In the rows, zero is written as 128.
One turn sends every row of this set to another row. A few are shown first. Where does it send the rows asked after them?
q_233: [167  99 161 128 135 106 135 115 101 124 135 138 105 127 106 181 155 120
 121 151 119 162 124 121 113 130 108 116 134 101 132 144 120 131 121 129
 138 144 128 129 122 150 105 113 115 107 117 101  93 121]
q_858: [190 116 136 163 125 144 122 121 115 105 129 133 138 135  95 103 133 120
 119 132 124 142 123 125 105 111 110 118 126 128 126 119 110 126 103  97
 146 147 123 132 140 152 131 108 109 119 150 115 110 141]
q_931: [147 101 145 123 130  94 114 122 103 137 127 128  99 116  93 174 130 117
 124 140 141 148 116 107 130 133 120 115 129 105 157 145 117 139 141 128
 119 122 129 144 106 148 112 112 148 113 146 124  88 112]
q_847: [153  96 155 129 138 114 133 127 105 128 136 132 102 137 100 192 142 119
 131 142 110 162 114 137 113 124  99 113 122 110 150 146 129 133 131 130
 120 148 130 138 132 154 109 104 122 106 132 107 106 121]
q_460: [195  97 147 130 122 123 116 110 111 128 139 144 128 156 103 139 114 132
 123 133 116 160 124 149  93  98 100 129 113 125 144 106 101 144  86 123
 125 126 106 128 136 107  93 111 118 120 136 148 127 124]
q_83: [116 100 115 139 172 118 119 120 123 140 130 120 131 138 103 142 134 143
 123 128 110 139 149 140 132 112 112 115 117 136 137 137 117 134  93  91
 135 150 114 142 119 144 116 137 126 137 162 124  93 140]
q_334: [127  92 123 130 150 101 122 117 116 126 130 139 121 121 126 160 130 139
 128 133 125 153 170 132 147 118 136 123 123 115 136 132 123 145  86 116
 125 148 114 137  98 124 122 133 108 146 161 133  84 106]
q_740: [174 104 128 147 122 129 123 137 101  91 144 136 149 105 112 114 116 106
 129 127 148 163 124 125 122 111 115 113 121 125 149 126 123 140 126 133
 129 140 127 128 119 152 127 107  94 129 148 143 111 117]
q_614: [168 113 147 131 138 139 137 154 113 121 129 124 113 140 109 126 135 133
 123 142 119 136 152 159 120 115 117  90 125 108 136  97 114 139 132 116
 132 151 120 140 111 177  96 153 153 121 136 144  84  83]
q_273: [122 103 120 122 157 114 118 125 116 116 128 125 125 118 110 175 140 135
 120 134 132 130 168 138 138 101 129 127 124 134 140 126 126 135  98 101
 138 155 113 139 117 124 132 133 132 138 168 125  94 120]
q_343: [179 100 133 133 118 116  97 103 111 121 133 144 117 149 102 135 105 124
 119 121 129 156 110 140 114 115 103 139 116 132 157 104 106 153  78 117
 119 113 108 144 131 117  98 117 136 138 155 149 130 108]
q_926: [163 105 145 137 123 119 125 138 108 116 122 131 105 148 123 139 123 135
 111 147 116 135 156 162 110 118 113  94 119  94 152 106 106 139 121 111
 128 135 106 145 113 161  93 149 139 113 140 152  86  64]
q_845: [118  84 131 146 167 125 136 122 118 131 134 138 144 135 122 150 132 136
 138 127 120 156 156 145 132 125 116 111 135 134 135 128 119 139  90 111
 138 147 107 130 104 136 116 125 102 137 143 109  86 122]
q_897: [181  95 138 121 121 107 115 104 109  99 133 133 126 128 107 139 106 117
 121 128 138 176 106 131 109 113 101 117 128 128 163 106 117 159  85 125
 136 118 107 134 126 118 117 126 127 156 143 148 118 106]
q_326: [165 114 150 136 134 134 134 145 110 106 125 128 116 136 118 128 138 128
 111 150 123 137 148 155 124 128 113  93 133 110 141 100 116 138 121 109
 144 148 115 148 112 172 102 155 157 131 140 136  81  71]
q_375: [191  99 154 120 121 126 121 130 111 135 139 143 137 138  98 134 106 127
 135 135 135 161 131 141 106  94 112 123 117 125 154 107 108 146 112 136
 116 125 107 127 114  94 106 106 139 122 144 162 111 119]
q_154: [184 102 134 159 103 130 114 115 109  83 117 136 118 141 108 139 121 112
 113 126 129 139 126 141  96 112 110 122 123 118 148 117 120 133  98  98
 140 142 108 140 148 132 142 103  96 119 154 121 118 116]
q_224: [200 113 152 122 118 131 122 128 112 128 129 133 136 140  96 130 123 120
 119 141 121 142 130 131 122 106 115 125 121 132 140  99 111 141 101 122
 132 138 111 149 115  86 104 107 161 139 153 157 107 132]
q_205: [137  90 137 136 151 116 135 120 124 133 118 133 125 135 115 159 134 139
 134 132 120 141 175 133 135 116 139 109 138 117 128 118 116 137  93 107
 139 154 107 133  98 111 132 123 117 138 151 118  72 124]
q_433: [170 112 128 154 118 130 101 132 106 112 143 147 133 125 102 117 110 126
 126 129 140 150 130 135 113  99 113 135 102 120 153 137 115 131 120 117
 106 132 127 132 135 149 125 101 107 104 170 148 126 114]
q_772: [160 103 139 137 130 122 126 135 105 114 131 134 107 146 124 135 129 133
 112 136 123 137 152 164 113 121 113 100 121 102 142  99 104 144 116 119
 132 135 111 140 115 180  81 153 127 115 129 143  95  68]
q_434: [192 107 133 163 109 130 119 125 111 126 125 136 138 139 105  95 118 118
 120 126 121 134 134 120 113 117 124 113 116 111 127 118  97 131 117 115
 130 137 117 139 111 130 106  99 100 110 145 146  96 143]
q_82: [157 103 154 132 135 111 117 125 108 157 128 146  97 130  91 154 139 126
 132 139 133 152 121 114 137 143 122 131 129 104 136 145 116 135 131 128
 111 126 132 141 104 150 103 109 148 104 140 112  86 116]
q_818: [109  91 121 136 167 124 118 125 114 130 136 132 139 138 114 169 132 137
 125 127 124 132 160 155 121 103 111 123 119 141 147 130 112 132  99 100
 133 144 103 135 123 132 112 123 112 120 156 120 104 125]
q_267: [161 116 144 138 135 125 127 135 112  98 131 126 110 138 119 138 132 134
 111 150 115 142 143 151 120 122 110  90 126 106 149 101 113 140 111 105
 140 143 120 148 123 186 103 155 152 136 152 133  97  64]
q_403: [183 107 118 157  98 115 108 119 109 106 111 132 114 129 111 100 112 109
 112 117 128 143 120 119 134 136 126 121 117 112 140 122 120 144 104 109
 126 136 118 159 112 134 123 113 109 139 160 151  96 123]
q_491: [185 112 144 122 142 141 120 129 114 123 145 138 137 128  88 112 122 124
 136 130 136 174 105 132 128 112 102 130 128 147 142 108 126 150  95 125
 128 134 124 135 126 133 118 125 157 152 150 139 119 124]
q_456: [155 103 143 140 127 107 116 111 104 134 119 126 101 145 100 177 148 110
 106 137 109 123 114 119 127 147 108 122 128 116 138 131 107 130 118 112
 138 135 122 163 122 145  86 104 143 112 137 106 100 133]
q_435: [142  99 145 122 134 105 124 129 105 125 131 118 102 125  92 190 132 112
 126 137 121 150 107 124 123 126 104 106 122 116 165 144 127 135 143 125
 123 138 130 150 124 153 114 105 145 117 148 118 102 121]
q_568: [196 113 151 118 132 140 132 129 117 110 138 123 136 137  89 142 127 121
 127 140 117 160 115 139 110  96 101 114 124 141 147  99 125 142  99 118
 141 151 118 140 136 109 124 114 157 147 151 140 119 134]
q_50: [158 108 136 142 135 126 122 131 114 111 133 129 107 145 115 134 127 137
 118 134 120 139 144 156 116 121 114  94 125 108 145  94 102 143 111 110
 133 133 120 141 122 197  91 153 140 126 143 132 103  69]
q_12: [182 123 128 150 110 136 105 139 112 107 120 134 118 127  94 112 119 119
 121 130 128 139 126 131 132 113 121 133 107 123 144 130 134 132 115 102
 113 152 129 156 131 134 142 106 139 127 184 147 112 122]
q_305: [156 104 148 145 136 121 117 121 108 151 125 141  97 147  94 157 146 119
 124 131 113 143 109 124 137 154 109 133 128 117 131 138 117 134 117 118
 118 136 131 158 118 159  93 106 145 111 140 101 100 127]
q_451: [126  93 115 133 151 101 113 106 125 131 115 122 111 139 106 163 130 144
 118 124 121 126 164 135 124 108 129 118 125 122 138 124 109 137  84  89
 139 142 103 138 117 124 126 136 120 134 162 123  87 126]
q_352: [167 106 155 129 127  99 127 112 101 125 126 126 107 126 103 180 157 111
 104 151 119 132 126 108 119 134 113 115 134 107 131 133 108 129 123 120
 151 139 123 146 116 136  96 110 134 111 126 107  89 132]
q_180: [169 117 148 136 136 139 131 149 113 118 137 126 117 147 112 144 135 138
 120 147 111 126 159 161 116 106 118  92 118 108 138  94 105 133 126 114
 130 151 123 141 121 175  90 141 151 113 147 141 100  80]
q_725: [185 102 140 146 101 134 131 141 104  86 121 131 135 123 114 141 120 101
 123 129 135 140 137 138 112 108 123 109 123 119 150 112 129 133 130 123
 135 154 112 141 121 113 139  93 102 123 150 143 102 123]
q_52: [164 113 151 142 127 131 125 141 113 117 126 131 112 153 116 146 127 139
 115 150 112 123 159 160 112 114 119  94 121 102 151  96  99 132 121 105
 129 137 113 147 119 162  95 137 155 111 154 140  95  68]
q_723: [195 105 143 126 131 120 122 108 110 113 138 136 135 128 104 110 127 118
 118 135 130 175 108 123 121 124 101 126 133 134 133 106 115 155  78 124
 148 131 115 134 120 126 103 133 132 158 131 138 109 123]
q_708: [124  92 128 140 164 117 128 129 119 151 136 137 137 137 120 144 127 145
 136 134 105 152 164 144 140 115 122 115 114 123 133 141 117 135  98 113
 117 153 115 139  99 127 107 123 110 129 158 137  85 128]

q_740 moves to q_433
q_456 moves to q_352
Now find these:
q_326 moves to q_772
q_375 moves to q_491
q_451 moves to q_205

